Here are the same points, seen from different sides; a view may also be mirrored.
A view may leave some points out. In some views, one point has been moved. Which views, in the order they come, and which point in each? Write no view if no view has one.

Scene 1 (6 views)
A:
  kega [-29  37  63   6 -48 -66  -7  34  10 -24  -9  42]
  firo [-27  41  62   3 -24 -65 -29  34   0 -41 -15  49]
  Pib [-23  47  59  11 -19 -81  -6  26   4 -36 -17  42]
  Gede [-25  45  55   8 -53 -75 -30  20 -11 -35  -5  24]
B:
  Fose [-14 -27 -32  10  -4  41 -33 -37  -3   7  18  44]
  firo [-29 -38 -40  11 -10  72 -27 -37 -16 -22  31  48]
  Gede [-22 -45 -30  31 -32  45 -36 -45 -18 -17  41  50]
  Pib [-43 -31 -24   4  -8  59 -20 -44 -16 -13  39  39]
  Rizab [-26 -19 -29  14 -16  26 -11 -34 -11   2   9  40]
  kega [-39 -38 -41  17 -27  48  -9 -28 -22 -11  29  49]
  mopid [-27 -38 -32  30 -30  26 -24 -37 -14   3  30  40]
C:
  Pib [ 86 -40   1  11 -66  97  84 -21  14  23  69  62]
  firo [ 90 -42  -7 -10 -56  94  92 -25   5  36  66  71]
  mopid [ 76 -42 -17  24 -77 105  97 -54 -11  35  54  75]
  Gede [ 60 -32  -7   2 -71 112 100 -31   0  42  51  74]
  Fose [ 98 -49 -26  15 -83 104  91 -49   1  28  60  71]
  Rizab [ 76 -47 -30  17 -95 101  78 -45   3  21  80  73]
  kega [ 62 -40 -10   5 -64  91  81 -34  -5  31  79  73]
D:
  Rizab [-65  31  29  -2  55  30 -24 -10 -25   7  -5  45]
  mopid [-51  34  20  -7  66  27  -7 -15 -22 -21  16  38]
  Gede [-53  32  39  -3  74  14  14  -6  -6  -4  28  38]
  kega [-68  30  28   3  55  12 -13 -16  -6  11  29  46]
  firo [-68  34  49  -4  68  26 -13 -25  13   1  34  40]
  Fose [-59  37  35 -12  67  41 -22 -20 -15 -15   3  37]
  Pib [-87  44  42   1  67  28 -13  -8   5  -4  25  49]
E:
  Gede [ 16 -12  45   8  -3   7  35  -4 -22  52 -19 -33]
  mopid [ 18   7  40   9  -7  -9  35  -1 -32  22 -28 -38]
  kega [  2  -8  37   3 -19  22  23 -18 -20  28 -23 -45]
  Fose [ 18  13  34   0 -31  -5  50  -1 -34  20 -26 -33]
  Rizab [ 23   4  20  -3 -25   6  46 -22 -21   9 -23 -42]
  Pib [  4 -15  26   7 -38  17  28  -4 -34  34 -11 -26]
  firo [ -5  -6  47   0 -36  22  36  -3 -32  46 -23 -30]
F:
  mopid [-60 -69   2   5 -74  33 -53 -14   2  22 -16   3]
  Gede [-42 -73  16  13 -55  38 -64 -20   8  32 -27  22]
  kega [-24 -70   6   0 -54  27 -49 -23   1   6 -26   7]
  Pib [-24 -71  19   3 -53  11 -43 -11  22  17  -8  13]
  Rizab [-31 -68  -2 -17 -79  22 -54 -31   5  19  -2  -6]
Views with a point moved: B
  out of place in B: mopid
